Here is a table of points, one per row:
[-0.79  0.94  0.27 -2.47 -1.76 -0.48 -1.11  0.4   1.19  0.44 -2.13  1.56
  1.23 -0.09  1.67 -0.19 -1.02 -0.17  0.38  0.06  0.21 -3.23  0.    1.  ]
[-1.12  0.19  1.   -1.29  0.19 -0.04  1.4  -0.25  0.12  0.6  -1.02  0.97
  1.64  2.38  1.06  0.09 -0.28  0.33  0.57 -0.04 -1.22 -1.84  1.36  0.52]
[ 0.03 -0.68  0.71 -0.36  0.45  0.44  0.34  0.13  0.54 -0.28 -2.25 -1.
  0.27  1.05  0.17  0.1  -1.7  -0.73 -1.31 -0.44 -1.67 -0.32  0.4   0.66]
[-0.66  0.   -0.53 -1.46  0.67  0.24  0.72  0.55  0.53 -1.08 -1.52 -1.43
  0.69  1.53  0.02  0.57 -0.78  0.88 -0.63 -1.41 -0.54  0.78 -0.15  0.77]
[-1.56 -0.65  0.2  -1.81 -0.92  0.43  0.57 -0.53  0.26 -0.32 -0.35 -2.51
 -0.41 -0.22  1.09  0.58 -0.75  1.62 -1.11 -0.39  1.66  0.54  1.93 -0.56]
[-1.78  1.03  0.92  0.32  0.58 -0.45 -1.34 -0.74  0.31  1.23 -0.12 -2.51
  0.16  0.33 -0.47 -0.01 -0.4   1.18 -0.78 -0.17 -1.81 -1.1  -1.11  1.29]
[-1.06  0.18  0.25  0.26 -0.07 -0.93 -0.24 -0.71 -0.28 -1.44 -0.93 -2.9
  0.03  0.25 -0.17 -0.16  0.68 -0.19  0.02  1.02  0.26 -1.64  0.24 -0.56]
[-0.24  1.07  0.13  0.91 -0.63 -0.12 -0.57  0.29  1.41  0.69 -1.27 -1.75
  1.58 -0.51 -0.63 -0.19 -0.11  0.88  0.48  0.97  0.52  0.55  0.17  1.36]
[ 0.58  1.09  0.7   0.12  0.87  0.03 -0.88 -1.56  0.44 -0.86 -0.31 -0.51
  1.48  1.66  0.07  0.77 -0.76  0.23  0.05  2.45  1.39  0.97  0.51 -1.3 ]
[ 0.05  0.45 -0.46 -0.22  0.73 -0.32 -1.4  -0.09  0.87 -1.68 -0.28 -0.17
 -0.28  0.53  0.57  0.7   0.27  0.83  0.41  0.32 -0.99  3.14  0.68  1.77]
[-0.15  1.23  0.87  1.05 -0.19 -0.01 -1.15 -0.62  1.01 -1.12 -0.29  0.83
  0.15  0.35 -1.23  0.56 -0.67  0.05  0.04 -0.4  -1.06  1.93  1.92  0.75]
[ 0.    0.42 -0.08  1.57 -3.49 -0.04  0.38 -0.26 -0.1  -1.52  0.51 -0.29
  0.33  0.77 -1.13  0.02 -0.3   1.62  0.23  0.3  -0.1  -0.78  0.72 -0.29]
[-1.27 -0.55 -0.53  0.05 -1.06 -0.3   0.3  -1.42 -0.05 -1.16  0.82  0.77
  0.17 -0.17 -1.   -0.41 -0.09  0.99  0.35  1.21 -1.31 -0.07  0.28  3.  ]
[-0.55 -0.75 -0.89  0.53 -2.06 -0.63  0.05 -0.24  1.86 -0.02  0.02 -0.46
  0.25  1.01 -0.42  0.63  0.91 -0.79  2.05  1.63 -1.25  0.94  1.19 -0.87]
[ 1.71 -1.46  0.36 -0.39 -1.51 -0.13 -0.18 -1.6  -0.07 -2.52 -0.13 -0.04
 -0.65 -0.99  0.27  0.68 -1.22  0.57  0.09  1.11 -2.51 -0.1   0.03  0.09]
[ 0.83  1.   -1.47  0.51  0.04 -0.08  0.07 -2.15  1.91 -1.42  1.04  0.52
 -1.22  0.42  1.37 -1.36  1.52 -0.61 -1.85 -1.61  0.45 -0.6  -0.84 -0.99]
[ 1.85  1.26 -1.06 -0.82 -0.13 -0.62  1.22 -1.67  0.95  1.6   0.12  0.49
 -0.89 -0.74 -0.05 -2.25  0.16  0.39 -1.56  0.29  0.15  0.12 -0.73 -0.14]
[ 1.38  0.04 -1.15  1.06  0.41 -1.39  0.39 -1.71  0.35  2.07 -0.57 -0.51
  0.19 -0.3   0.15 -0.68  0.45 -1.05  0.52 -1.54  1.86  0.02  0.85  0.18]
[ 1.29  0.85 -1.01 -1.32  1.98 -1.39  0.9  -0.89 -1.07  1.21  0.22  0.29
 -0.19 -0.33 -0.21 -1.38 -0.41 -1.48  0.21 -0.02 -1.79  0.37  0.94 -0.9 ]
[ 1.59  0.74 -0.62  1.53  1.57 -0.37  0.14  0.   -0.72 -1.1   0.02 -0.25
  1.51 -1.74  1.6  -0.74 -0.79 -0.2   0.34 -0.79  0.63 -0.82  0.59 -0.84]
[-0.15 -0.21 -2.34  2.48 -0.15  0.2  -0.92  0.39 -0.33  1.09  1.25  0.36
  0.92  0.4   0.46 -0.32 -2.35  0.26  0.22 -1.65 -0.38 -0.64  0.   -1.8 ]
[-0.33 -0.01 -2.55 -1.06 -0.39  0.14  0.63  0.27 -1.12 -0.31  1.08 -0.52
  0.08 -0.37  0.28 -0.69 -1.38 -2.42 -0.34 -0.26  1.04  0.96 -1.04  1.32]
[ 0.54 -0.16  0.2   1.04 -0.82 -0.04 -0.19  0.51 -0.58  1.39  1.16  0.08
  0.87 -0.4   1.32 -1.47 -0.55 -0.44  1.4  -0.95 -0.57  2.1  -0.63  0.48]
[-0.85  0.81 -0.06  0.97  2.12 -0.26  2.31  0.43  0.07 -0.84  1.67  0.3
 -0.59 -0.96  0.73 -0.47 -0.18  0.91  2.01 -0.71 -0.09 -1.59 -0.26  0.01]
[-0.13  1.19  1.02 -1.23 -1.2   0.57  1.19  0.14 -1.06 -0.2   0.85  0.43
  1.45 -1.61  0.69 -0.15 -0.73  0.06  0.89 -0.98  1.41  2.56 -1.22 -0.22]
[-1.57  0.69  0.76 -0.25  0.82  0.4   1.8   0.06  1.15  0.05  0.21  0.33
 -1.06 -0.93 -0.72  0.24 -0.93 -1.8  -0.12 -0.36 -0.9   1.12 -1.5  -2.51]
[-2.49  0.49 -0.26  0.77 -0.22  0.74  0.73 -0.11 -2.01 -0.24 -0.7   0.93
  1.87 -0.13  0.18 -1.22  1.49 -1.3   0.93  0.26  0.52  0.35 -0.85 -1.29]
[-1.38 -0.03  0.36  1.45  0.15  0.71  1.06 -0.33 -1.23  1.05 -0.72  0.44
 -1.17 -1.54  1.38  0.75  0.37 -0.41  1.2  -0.09 -0.45  0.28 -0.56  0.29]
[-0.73 -0.19 -0.43  0.84  0.16  1.36  0.28 -1.46 -1.9   1.35 -0.83  1.29
 -2.27  0.59  0.92  0.55 -0.86  1.12 -0.03  0.32  0.75  0.8  -1.25 -0.48]
[ 0.24  1.38 -0.32  1.23 -0.98  0.67  0.11  1.09 -1.01 -0.02 -2.26  0.38
 -4.89  0.18  0.35 -0.01  0.47 -0.54  1.71 -0.17  0.24  0.4  -0.71 -0.23]
[ 1.31  0.43 -0.27 -2.38 -0.55  1.22 -1.43  0.06 -1.21  0.67  1.26 -0.47
 -0.23 -0.68 -2.03  1.77  1.31 -0.38  1.59 -0.78 -1.12 -1.76  0.64 -1.26]
[-0.29 -1.8   1.06 -0.53 -0.9   1.47 -1.69  0.03  0.8  -0.22 -0.07  0.99
 -0.2  -0.49 -1.86 -0.55  0.28 -0.39  0.69 -0.47  1.61 -0.96 -0.4  -0.96]
[ 0.62 -2.13 -0.02 -0.71  1.97  1.09 -1.5   0.2  -0.38 -0.15 -0.61  0.63
  1.26 -0.44 -1.67  0.1   1.    0.52  1.35 -0.87 -0.89  0.01 -0.85 -0.17]
[ 1.62 -1.6   1.45  0.18  0.39  1.77  0.64 -0.03  1.29  1.32  1.54 -0.54
 -0.27  0.66 -0.18  1.16  0.64 -0.94  1.08 -0.15  1.33 -1.52 -0.44  1.68]
[-0.36 -1.61  0.07 -0.65  1.68  1.55 -0.95  1.36  1.52  0.92  0.37  0.48
 -0.55 -0.88  0.1  -0.42  0.35  0.34  0.23  1.71  0.71 -0.08  0.69 -0.47]
[-0.32 -0.03  0.63 -1.06  1.02  2.01 -1.28  1.1  -0.53 -0.03  1.38  0.18
 -1.84  0.49 -0.84 -1.03  0.47 -0.22 -0.96  0.11  1.13 -0.07  1.56  0.83]
[ 2.96 -0.45  0.29 -0.05  0.28  1.2   1.28  1.82 -0.59 -0.19 -0.68  0.09
  0.55  0.72 -0.92 -0.13  1.27  1.52 -0.49  0.54  0.37  0.03 -0.75 -0.19]
[ 0.29  0.27 -0.55  0.88  0.47  1.76  0.49  1.29 -0.35  0.32  0.61  0.7
  1.36 -0.71 -0.54  1.62  0.54 -0.35 -3.29  1.31 -0.22 -1.2  -0.18  0.19]
[ 0.95 -0.61  1.57  0.37 -0.4  -0.16 -1.12  1.22 -0.63 -0.36  0.96 -0.13
 -0.04  0.68  1.51  0.19  2.11 -1.54 -1.76 -0.03 -0.96  0.22 -0.36  0.25]
[-0.44 -0.56 -0.51 -0.88  1.2  -1.98 -0.84  0.67  0.   -0.26  0.01  0.64
  0.34  0.08  0.24  1.23  2.68  0.73 -0.64 -0.02  1.51  0.44 -1.02 -0.04]
[-0.27 -1.17  0.55 -0.01 -1.12 -2.04  0.3   1.68 -0.27  1.5   0.59  0.75
 -0.43 -0.41 -0.19  0.01  1.39  1.6  -2.72 -0.14 -1.5   0.84  0.2  -1.27]
[ 0.07 -0.78  1.    1.35  0.07 -2.57  0.2   0.57 -0.65 -0.01 -0.24  0.97
 -0.28 -0.25 -1.68  0.84 -0.13 -0.84 -2.11 -0.14  2.57 -0.43  0.66  0.99]
[ 0.56 -0.34  0.78 -0.52  0.72 -3.66 -0.66  2.1  -0.43 -0.15  1.59  0.59
 -0.9   0.78 -0.24  0.69 -1.97  0.17  0.69  0.96  1.02 -0.72 -0.72 -0.09]
Along one direction, these points spread out more than along any other. Take the direction at right angles to it along which they spread out most. Go by this last direction. Where along it does each point below lie, from 0 to 99? 50 is the average, and the first point above lies past it. One standard deviation of the points above along it is 16.
[ 1.85  1.26 -1.06 -0.82 -0.13 -0.62  1.22 -1.67  0.95  1.6   0.12  0.49
 -0.89 -0.74 -0.05 -2.25  0.16  0.39 -1.56  0.29  0.15  0.12 -0.73 -0.14] 55
[-0.29 -1.8   1.06 -0.53 -0.9   1.47 -1.69  0.03  0.8  -0.22 -0.07  0.99
 -0.2  -0.49 -1.86 -0.55  0.28 -0.39  0.69 -0.47  1.61 -0.96 -0.4  -0.96] 24
[-0.13  1.19  1.02 -1.23 -1.2   0.57  1.19  0.14 -1.06 -0.2   0.85  0.43
  1.45 -1.61  0.69 -0.15 -0.73  0.06  0.89 -0.98  1.41  2.56 -1.22 -0.22] 63
[ 0.05  0.45 -0.46 -0.22  0.73 -0.32 -1.4  -0.09  0.87 -1.68 -0.28 -0.17
 -0.28  0.53  0.57  0.7   0.27  0.83  0.41  0.32 -0.99  3.14  0.68  1.77] 66
[-0.33 -0.01 -2.55 -1.06 -0.39  0.14  0.63  0.27 -1.12 -0.31  1.08 -0.52
  0.08 -0.37  0.28 -0.69 -1.38 -2.42 -0.34 -0.26  1.04  0.96 -1.04  1.32] 60
[ 1.71 -1.46  0.36 -0.39 -1.51 -0.13 -0.18 -1.6  -0.07 -2.52 -0.13 -0.04
 -0.65 -0.99  0.27  0.68 -1.22  0.57  0.09  1.11 -2.51 -0.1   0.03  0.09] 63
[ 1.59  0.74 -0.62  1.53  1.57 -0.37  0.14  0.   -0.72 -1.1   0.02 -0.25
  1.51 -1.74  1.6  -0.74 -0.79 -0.2   0.34 -0.79  0.63 -0.82  0.59 -0.84] 58
[-1.56 -0.65  0.2  -1.81 -0.92  0.43  0.57 -0.53  0.26 -0.32 -0.35 -2.51
 -0.41 -0.22  1.09  0.58 -0.75  1.62 -1.11 -0.39  1.66  0.54  1.93 -0.56] 60
[ 1.62 -1.6   1.45  0.18  0.39  1.77  0.64 -0.03  1.29  1.32  1.54 -0.54
 -0.27  0.66 -0.18  1.16  0.64 -0.94  1.08 -0.15  1.33 -1.52 -0.44  1.68] 20
[-0.55 -0.75 -0.89  0.53 -2.06 -0.63  0.05 -0.24  1.86 -0.02  0.02 -0.46
  0.25  1.01 -0.42  0.63  0.91 -0.79  2.05  1.63 -1.25  0.94  1.19 -0.87] 65
[ 0.95 -0.61  1.57  0.37 -0.4  -0.16 -1.12  1.22 -0.63 -0.36  0.96 -0.13
 -0.04  0.68  1.51  0.19  2.11 -1.54 -1.76 -0.03 -0.96  0.22 -0.36  0.25] 29
[-1.12  0.19  1.   -1.29  0.19 -0.04  1.4  -0.25  0.12  0.6  -1.02  0.97
  1.64  2.38  1.06  0.09 -0.28  0.33  0.57 -0.04 -1.22 -1.84  1.36  0.52] 59
[-2.49  0.49 -0.26  0.77 -0.22  0.74  0.73 -0.11 -2.01 -0.24 -0.7   0.93
  1.87 -0.13  0.18 -1.22  1.49 -1.3   0.93  0.26  0.52  0.35 -0.85 -1.29] 60
